(in the rows, 128 means zero)
The rows below come in pairs that one turn or mirror swaps. Which row does each named row swap with?
The rows were stretched afterwards, more along some directions than others.
fopug: [ 98 116 151 131 147 163 143 142 134 116 134 141 130 115 120  86 148 145
 142 115 164  88 123 125 114 129 112]
dotem: [135 130 144 108 116 150 136 144 114 113 156 147 152 100 146 110 125 150
 155 135 137 109 148  75 137 110 123]
zene: [118 129 129 111 118 150 129 146 136 114 152 146 140  93 119  76 127 138
 144 142 145  96 120  91 137  94 144]
tir: [106 123 147 139 120 137 158 154 141 121 134 144 138 104 115 114 130 104
 144 124 148 103 112 107 134  97 125]
vedib: [129 107 135 130 123 157 177 151 122 105 138 160 140 109 149 112 135 123
 146 154 137 109 109  97 114 126 105]
Zofa: [126 121 139 131 137 152 149 132 129 100 126 132 144 119 130 122 135 129
 139 142 140 107 127 113 119 141 128]
naza: [111 112 143 124 120 132 139 141 114 119 122 122 131 122 132 127 124 109
 131 118 135 109 131 111 116 130  96]
Dufu: [119 122 123 118 124 142 140 139 122 102 129 154 128 112 113  97 119 139
 128 145 119 102 138 118 147 109 135]
pibul: [121 119 139 141 124 142 149 136 137 109 123 157 154 117 128 114 135 122
 141 134 142 117 120 117 126 118 102]
zikiz: [136 118 139 132 102 164 178 169 122 108 143 151 138  97 129 112 109 114
 138 144 134  96 128  94 131 112 118]
dufol: [116 111 139 122 131 145 165 151 120 138 143 144 134 111 144 100 134 139
 148 131 156 111 114 111 133 126 112]
sop: [108 121 158 143 125 144 133 143 139 115 122 132 140 121 108 110 133 128
 138 123 149  94 116 122 115 127 131]
rivi: [136 126 142 109 122 142 147 160 123 119 158 135 142  96 139 120 109 135
 146 116 136 104 137 101 130 100 123]
zifog: [130 118 170 148 115 135 140 157 121 129 129 133 159  95 113 115 115 100
 145 114 150 122 123 107 100 116 121]
vosos: [121 107 148 126 124 140 143 154 121  92 140 145 126 105 155 129 113 158
 139 123 138  96 132 122 140 111 113]
Mafar: [127 124 131 141 108 135 135 155 108 121 123 138 146 101 141 107 105 101
 116 124 129 123 135  94 130 102 134]
buz: [104 103 156 129  97 126 145 152 135 124 132 165 135 107 116 101 118  91
 131 128 137 112 115 105 103  92 145]
Dako: [115 116 123 120 106 145 141 129 106 104 130 153 125 107 132  92 135 130
 123 141 113 104 146  96 129 120 130]
dedi: [119 114 137 132 116 132 148 139 136 124 132 145 129 114 110 105 118 111
 127 131 130 118 105 112 107 124 147]
bofi: [122 111 145 122 126 135 158 142 123 127 133 158 126 127 114 111 140 128
 145 140 139 110 109 110 117 127 122]
Lig: [117 128 143 130 119 138 135 129 156 113 119 136 149 124 108 117 131 106
 140 129 140 113 107 108 115 136 132]
remef: [127 130 145 123 125 121 151 135 128 120 145 162 149  84 138 109 111 130
 130 109 127 127 127  82 113  91 143]
latof: [123 123 134 131 141 137 138 127 138 113 132 158 115 118 110 117 118 133
 127 131 124 109 124 120 126 124 154]
Mirav: [125 103 166 137 121 148 160 162 123 117 154 147 155  82 113 101 132 152
 158 121 158 104 131 116 120 101 123]
Zele: [133 116 133 143 130 139 174 149 108 112 154 160 131  94 132 117 120 148
 153 131 131 101 122  98 129 112 100]
Tanib: [141 125 142 134 110 123 143 159 144 115 146 110 162 116 121 139 121 126
 155 129 146 115 130 139 139 123 130]
puba: [115 122 133 125 116 148 140 142 114  97 131 160 112  99 130  80 124 126
 120 137 127  97 143  98 130 113 143]
ral: [112 123 129 129 116 121 155 134 128 113 134 152 131 124 136 112 121 119
 116 132 115 106 113  98 118 113 120]
Lipef: [121 124 130 113 122 157 125 141 111 117 128 144 133 123 137 110 143 126
 136 135 141 109 144 104 130 154 102]
zab: [129 122 130 132 150 145 152 150 119 110 128 141 132 102 130 133 128 153
 128 120 130 109 125 110 132 112 112]
Seve: [108 107 135 120 103 138 145 154 116 115 146 159 127 100 121  94 130 114
 139 126 138  86 124 105 133 122 120]
bukes: [111 122 160 125 127 145 140 142 144 117 145 142 140 102 115  75 125 125
 143 142 152  93 120 108 119  90 143]
Zugab: [105 118 125 124 118 155 148 154 120 116 142 146 139 115 114 109 130 126
 136 139 138  99 117 112 120 144 113]
tege: [120 128 123 121 131 137 158 120 115 116 143 173 128 102 135 116 123 121
 124 148 123 117 129  82 126 119 128]
Nular: [140 111 156 134 114 163 163 160 121 113 143 142 136 117 122 104 122 136
 162 156 139 105 138 120 146 118 120]
Zuv: [115 107 160 129 135 131 145 146 122 128 125 133 120 104 134 124 115 121
 146 106 145 108 125 132 117 107 114]
pob: [138 127 154 131  95 138 156 153 123 119 144 131 147 103 119 113 126 116
 148 134 139 107 129 104 125 112 106]
Rege: [108 108 150 131 132 137 141 168 135 126 142 149 149  94 112 111 123 133
 140 107 152 100 111 121 115  96 127]
vobo: [118 138 126 135 117 165 142 147 133  99 130 163 137  92 110  85 111 106
 141 135 142  86 121  99 141 106 137]
Lud: [136 125 142 122 115 141 123 142 124 107 139 142 153 104 149 130 105 134
 136 119 130 120 144 112 135 118 138]
Kober: [122 118 151 138 137 151 177 152 132 116 140 143 138  95 114 120 129 134
 141 127 135 111 102  99 108 104 127]
fufos: [122 116 152 106 121 129 142 150 127 108 155 158 145  90 132 123 124 171
 149 108 140 102 133 102 132 121 122]
ladof: [108 105 155 124 121 132 132 153 143 101 138 145 144 101 134 125 110 132
 140 112 136 108 120 111 131  96 155]
nogo: [131 128 108 129 112 132 151 139 112 115 128 175 134 107 143 106 128 114
 119 145 126 117 121  86 126 120 126]
rukov: [126 122 146 137 102 124 166 153 118 125 132 136 150 110 103 119 125 114
 141 120 133 115 127 107 120 124 117]
mekun: [123 110 142 136 154 153 165 133 118 113 147 168 125  88 147 100 139 155
 141 135 143  92 116  99 121 101 115]
voso: [109 125 125 120 146 141 140 120 116 118 123 150 123 120 126 100 154 153
 126 119 136 105 143 113 119 134 121]
Pega: [117 121 140 137 146 145 139 149 137  93 124 150 124  97 154 131 111 132
 133 124 130 108 112 120 123  91 128]
bodo: [124 122 130 109  93 120 140 152 121 108 140 145 141  97 138 128 102  96
 125 120 111 131 129  96 124 103 148]
Guf: [129 119 146 111  85 123 137 158 133 131 155 139 162  88 121  93 110 112
 139 128 145 113 126  90 137  85 153]
goz: [ 97 109 159 130 129 140 148 143 114 113 123 162 123 109 145 109 119 139
 129 123 137 102 135 100 126  97 125]
zagos: [106 122 168 117  97 151 139 167 143 105 155 132 150  93 124 104 102 113
 145 118 154  95 117  89 131  88 141]
masi: [119 116 148 132 102 137 148 168 118 126 147 152 142  85 100 118 108 114
 141 103 138  94 131 101 108 109 116]
pemi: [108 118 166 138 136 141 150 132 122 131 125 163 138  97 126  79 136 115
 128 119 153 107 123  90  97  96 139]
lanod: [125 129 164 127 147 155 156 147 145 114 158 138 151 104 118  90 145 168
 170 148 153 101 124 110 117 118 117]
ner: [130 122 165 135 124 136 166 158 148 116 149 142 162  96 124 127 116 128
 154 106 143 105 106 111 114 104 107]
tizum: [109 123 163 123 130 156 154 145 125 122 132 151 156 104 130  96 137 128
 151 123 164 104 131 102 115 125 110]
fove: [114 125 130 106 122 119 122 138 119 125 140 146 145 113 127 115 136 124
 129 122 131 126 134 100 111 137 125]
Zakud: [127 118 151 140 128 165 155 134 119 108 119 139 129 125 136 119 128 116
 139 144 141 121 130 109 125 114 123]
vab: [122 120 143 142 114 143 151 143 120 112 151 158 144 104 123 107 122 138
 156 155 139 101 124  96 122 113 124]
zod: [113 114 147 123 145 147 156 145 139 121 139 149 148 101 153 108 132 142
 141 118 156 113  98  91 129 104 111]
Satud: [135 125 121 125 128 145 143 146 104 106 128 150 119 120 146 123 124 127
 127 149 119 112 142 109 123 144 114]
zepu: [122 120 149 133 117 140 131 153 129 105 147 161 134 103 110 120  98 140
 141 129 122  92 126 110 128 110 132]
mero: [144 119 137 123 115 164 148 146 111 114 143 144 130 110 107 107 129 140
 160 155 132 106 140 109 137 134 116]
nevot: [145 116 154 133 112 155 156 139 111 133 129 145 124 115 105 105 130 113
 149 144 131 118 145 105 120 131 129]
Poku: [104 112 141 123 140 145 128 144 125 116 134 148 134 101 133 111 132 152
 124 119 148  94 120 102 125 101 114]
Rinuz: [112 132 124 131 128 133 154 142 130 109 144 162 136  89 120  83 126 117
 138 121 144  90 104  93 122 105 119]
pido: [129 121 126 123 104 130 137 142 138 109 138 131 158 111 136 139 104 128
 131 128 122 119 128 101 140 112 134]
Dek: [116 125 138 118 110 148 148 138 124 129 151 168 131  94 118  80 123 127
 125 125 131 108 124  79 127  94 135]
fuful: [112 125 139 113 123 151 135 128 118 118 129 163 138 111 100  89 141 129
 137 136 142  95 123  85 125 122 128]
tuk: [149 115 149 138 100 130 151 174 139 113 139 108 155  97 135 143  96 111
 152 112 135 123 125 132 131 102 129]
Dova: [116 113 161 121 121 155 155 149 140 106 156 163 153  70 118  86 133 156
 152 122 148  91 110  88 122  97 132]
vipe: [134 105 164 128  83 133 155 171 101 123 143 148 153  95 133 120 105 114
 146 118 136 112 149  98 133 110 124]
sal: [ 98 133 134 129 120 150 145 146 140 100 144 150 134 104 121  92 119 136
 122 133 134  77 120  85 125 112 110]
nik: [131 144 126 140 134 152 138 139 138 111 131 136 158 122 129  97 140 126
 145 151 147 103 121 116 126 127 119]
Bav: [ 95 102 144 124 109 144 153 169 134 102 140 157 126  88 123 102 104 109
 127 113 131  81 107  96 115  83 129]

pemi pairs with vipe
Pega pairs with Zugab
rivi pairs with bofi
tege pairs with tir
zagos pairs with Zakud
naza pairs with zod
tuk pairs with dedi
Kober pairs with bodo
zab pairs with fove

The rows below come in pairs that one turn or mirror swaps. Which row does each named row swap with?
The rows were stretched afterwards, more along some directions than others.
futi: [143 145 129 108 132 126 144 125 124 136 146 125 121 130 105 104]
Nop: [136 121 155 108 132 121 113 127 144 145 113 115 137 132 128 136]
noz: [122 148 131 129 118 139 135 134 127 121 111 130 159 134 127 122]
Guzuf: [148 125 141 121 118 120 133 152 127 130 126 121 135 152 123 131]
noni: [139 123 143 110 135 127 123 112 141 154 117 116 134 122 129 130]
Guz: [132 136 119 126 109 124 114 106 136 121 146 139 135 120 112 123]
Mubus: [138 120 143 143 108 122 111 134 123 105 138 127 120 133 130 123]
Meguk: [137 144 149 121 136 148 117 139 105 148 138 111 124 121 139 120]
vufud: [130 138 125 120 136 135 140 128 109 142 128 122 143 114 132 129]
gis: [125 131 124 132 133 143 125 106 131 132 143 126 119 111 140 118]
Fufas: [134 146 146 124 114 138 124 147 115 132 118 121 152 140 131 122]
Nif: [135 135 133 147 116 130 131 122 134 114 137 130 129 137 127 112]
luko: [150 144 151 124 127 131 111 136 118 141 150 129 129 130 130 108]
mide: [133 136 127 157 119 129 132 118 122 116 136 128 130 125 140 116]
govod: [161 116 142 104 138 111 142 114 139 165 124 116 134 130 114 125]
vepo: [145 106 136 129 133 114 128 131 131 143 118 129 136 141 136 136]
niv: [138 130 143 116 129 140 123 131 140 157 127 127 152 143 118 135]
mub: [131 123 112 127 121 121 121 117 130 112 139 142 136 130 110 133]
vokim: [132 119 128 141 114 114 131  95 146 131 142 130 140 117 138 121]
muza: [129 139 136 109 127 130 119 141 124 124 122 138 144 141 125 127]
poz: [137 108 141 125 142 126 138 130 135 140 113 132 127 132 122 130]
kol: [147 131 156 123 129 121 128 139 116 140 126 122 144 135 126 120]
lorik: [151 115 160 119 120 117  95 123 136 129 157 125 115 124 122 124]
Far: [143 109 142 116 121 127 112 112 150 126 135 141 128 130 116 128]
Meko: [146 124 152 107 125 129 107 123 126 151 129 108 128 123 127 131]
fisat: [137 143 133 117 128 143 136 115 129 141 133 139 140 122 123 110]
Gozu: [142 117 138 115 123 114 113 137 142 113 139 140 114 156 109 117]
gapa: [146 128 147 124 136 113 111 124 128 136 136 132 117 142 132 120]
Mula: [119 134 140 135 131 146 112 124 121 123 140 118 126 116 142 134]
bosov: [120 138 117 135 130 133 129 130 114 108 122 148 125 122 127 115]
Petiz: [139 124 131 118 144 125 149 122 132 166 125 130 142 134 129 129]
kepom: [130 153 130 120 134 137 118 137 110 138 138 121 136 127 115 114]
Mas: [135 113 144 132 119 103 120 130 141 127 131 128 128 143 120 121]
daz: [133 156 134 124 125 131 134 132 122 135 114 122 154 130 126 115]
bire: [122 143 134 126 125 145 111 116 126 117 149 123 119 116 127 121]
vomim: [122 131 120 154 112 141 140 123 133 101 133 136 141 132 129 118]
Didit: [147 137 134 103 133 129 119 134 116 146 141 113 118 126 125 127]
mem: [136 142 141 120 129 128 129 121 119 125 145 120 131 122 113 124]
gomuf: [128 143 130 128 131 153 120 120 125 143 138 121 157 124 131 130]
sevo: [148 122 158 109 140 115 101 124 119 148 136 122 118 122 136 123]

vufud pairs with vepo
gapa pairs with mem
mide pairs with Mula

